In the data rows, the value 128 means zero.
Here are some points:
164 120 187 89 43 128 79 111 85 138 205 168 83 22 104 69 87 32 96 125 104 199 157 68
128 125 101 105 129 136 109 121 116 154 96 123 120 98 111 101 119 178 112 157 113 143 112 116
120 119 109 105 152 118 112 114 111 123 101 111 115 112 112 88 115 169 113 122 105 135 115 82
142 124 127 100 102 135 102 119 103 151 128 140 109 79 110 97 115 134 110 150 113 161 124 111
121 120 107 102 156 114 108 112 107 124 102 111 116 113 111 86 116 173 112 121 104 137 115 84
127 125 101 106 130 135 110 122 116 153 93 122 120 98 111 100 117 179 112 157 113 142 112 113
146 124 136 98 93 133 98 118 98 149 141 145 105 69 109 93 111 118 107 145 112 168 130 104
163 121 184 90 46 129 80 111 86 138 201 166 85 25 105 70 89 37 96 126 104 197 156 70
113 63 104 137 121 104 88 92 240 78 81 153 116 80 99 41 106 145 96 103 109 71 119 55
121 120 108 103 155 115 109 112 108 123 103 111 116 113 111 87 116 172 112 121 105 136 115 83
128 125 102 105 129 135 109 122 116 154 95 123 120 98 111 101 118 179 112 157 113 142 112 115
119 95 113 124 136 114 107 109 170 99 100 128 116 102 109 71 111 147 110 111 110 106 117 70
120 120 108 104 153 116 110 113 109 124 102 111 115 113 112 88 116 171 112 122 105 136 116 84
165 120 187 89 42 129 79 111 86 137 206 169 83 21 104 69 87 30 96 125 104 199 158 68
127 125 101 106 130 135 110 122 117 153 93 122 120 97 111 100 117 180 111 157 113 142 112 113
130 123 110 110 126 135 113 124 125 144 102 125 120 104 113 105 118 163 117 152 116 137 114 112
127 125 101 106 129 135 110 122 116 153 94 123 120 98 111 101 118 179 112 157 113 142 112 115
127 124 103 106 129 135 111 122 119 151 93 122 119 98 111 100 116 176 113 156 113 141 112 111
121 120 108 103 155 115 109 112 108 124 102 111 116 113 111 87 116 172 112 121 105 136 115 84
119 119 108 104 152 118 112 114 112 123 100 110 114 110 111 87 114 170 113 123 105 134 115 81
145 123 160 103 93 109 93 108 87 123 178 143 99 65 113 78 99 74 102 105 103 175 150 71
136 124 115 102 113 136 106 120 109 152 114 133 114 89 111 101 120 154 113 154 114 152 118 117
126 126 101 105 131 135 109 122 116 154 93 122 120 97 111 100 117 180 111 156 113 142 112 114
128 124 103 106 129 136 110 122 118 151 94 122 119 99 111 101 117 176 113 156 113 141 112 113
120 119 109 104 153 117 111 114 111 122 101 111 115 112 111 87 115 170 113 122 105 134 115 81
128 124 106 108 128 135 112 123 122 147 97 123 120 101 112 103 117 170 115 154 115 139 113 111
131 121 124 104 132 114 107 111 101 123 128 124 112 100 114 88 115 138 112 118 105 149 128 86
140 123 148 105 106 110 99 109 92 123 161 137 105 77 114 82 105 96 106 110 104 166 144 78
129 125 103 104 126 137 109 121 115 153 99 125 119 98 111 103 121 175 113 157 113 144 111 118
128 125 102 105 129 135 109 121 115 153 96 123 119 98 111 101 119 177 112 156 113 143 112 116
133 124 110 103 119 137 108 120 113 151 107 129 117 95 111 103 122 163 114 155 114 147 114 118
139 124 119 101 110 135 105 119 106 151 119 136 113 87 111 101 119 148 112 152 113 155 120 116
152 123 152 96 77 132 92 116 93 146 161 152 99 54 108 85 103 90 103 139 109 178 139 92
Here are 10 more points, each followed by its number:
126 126 101 105 131 134 109 122 116 154 93 122 120 97 111 100 117 180 111 156 113 142 112 113 0
123 81 111 131 113 118 92 102 212 99 97 153 118 91 103 68 117 142 101 119 114 88 119 81 1
127 126 101 105 130 135 109 122 115 155 94 122 120 97 111 101 118 181 111 158 113 143 112 115 2
127 125 101 105 130 135 109 122 116 154 94 122 120 98 111 100 118 180 112 157 113 142 112 115 3
168 123 216 96 34 105 66 101 70 118 253 173 78 11 107 58 77 0 88 88 97 210 182 42 4
125 86 112 129 114 120 95 105 200 104 100 150 118 94 105 74 118 142 104 122 114 95 119 85 5
123 78 111 132 112 116 89 100 219 95 95 155 117 90 102 64 117 141 100 116 113 84 119 77 6
120 119 109 106 151 119 113 115 112 122 101 110 114 111 112 89 115 168 113 123 106 134 116 81 7
112 57 102 139 118 102 84 89 254 74 77 158 116 75 97 34 105 145 93 101 108 64 119 52 8
121 72 109 134 110 114 86 96 230 91 93 159 117 87 100 58 116 141 97 113 112 78 119 73 9
Which of these numbered points is nearest to each point below by angle, seen from the average point of the first points? Its number follows each.
138 123 142 104 112 111 101 109 93 124 154 134 107 82 114 84 107 106 107 112 104 163 140 81 > 4
134 124 110 102 118 137 107 120 112 153 107 130 117 93 111 103 122 164 114 157 114 149 114 120 > 2
108 34 95 145 109 95 71 78 255 60 66 171 112 62 89 9 101 146 82 94 103 43 119 38 > 8
138 124 119 101 109 136 105 120 107 151 119 136 112 86 111 100 119 148 112 153 114 155 120 115 > 2
147 124 164 103 89 109 91 108 86 123 183 145 98 61 113 77 98 67 101 104 102 177 151 70 > 4
127 125 102 105 129 135 110 122 116 152 94 122 120 98 111 101 118 178 112 156 113 142 112 114 > 3
Here are 10 other points, each followed by its number:
161 121 178 91 52 129 82 112 87 140 194 164 87 30 105 73 91 47 98 129 105 194 152 75 0
113 64 104 136 122 104 88 93 238 78 81 152 116 80 99 41 106 145 96 103 108 72 119 55 1
120 119 109 104 153 117 111 113 111 123 101 111 115 112 112 88 115 170 113 122 105 135 115 82 2
121 120 107 103 155 115 109 112 108 124 102 111 116 113 111 88 116 172 112 122 105 136 115 84 3
119 119 109 105 152 118 112 114 113 122 100 110 114 111 111 88 114 169 113 122 105 134 115 80 4
127 125 101 105 129 135 109 122 116 154 94 123 120 97 111 101 118 179 112 158 113 143 112 115 5
120 119 110 104 152 118 112 114 112 122 100 111 114 111 111 87 114 169 113 122 105 134 115 81 6
107 33 95 145 109 95 70 78 255 59 66 171 111 62 89 8 100 147 82 94 103 43 119 37 7
121 120 108 103 155 115 109 112 107 125 103 111 116 114 111 88 117 172 112 122 105 136 116 85 8
108 35 95 145 110 96 71 78 255 60 66 171 113 62 90 11 101 147 83 94 104 43 119 39 9
The same question for these:
128 125 102 106 129 136 110 122 117 152 95 122 120 99 111 101 118 177 112 156 113 142 112 114 > 5
120 119 110 105 151 118 112 114 112 122 101 111 114 112 112 88 115 168 114 123 105 134 115 81 > 6
120 120 108 104 154 116 110 113 110 123 101 111 115 112 111 87 115 171 112 122 105 135 115 82 > 2
106 30 94 144 110 93 70 78 255 57 64 171 110 60 88 4 99 147 81 93 102 41 118 34 > 7
120 111 112 112 145 118 113 115 130 113 105 115 114 112 111 84 113 157 116 119 108 126 117 77 > 4
126 124 101 106 130 135 110 122 118 153 92 121 119 97 111 99 116 179 112 157 112 141 111 112 > 5
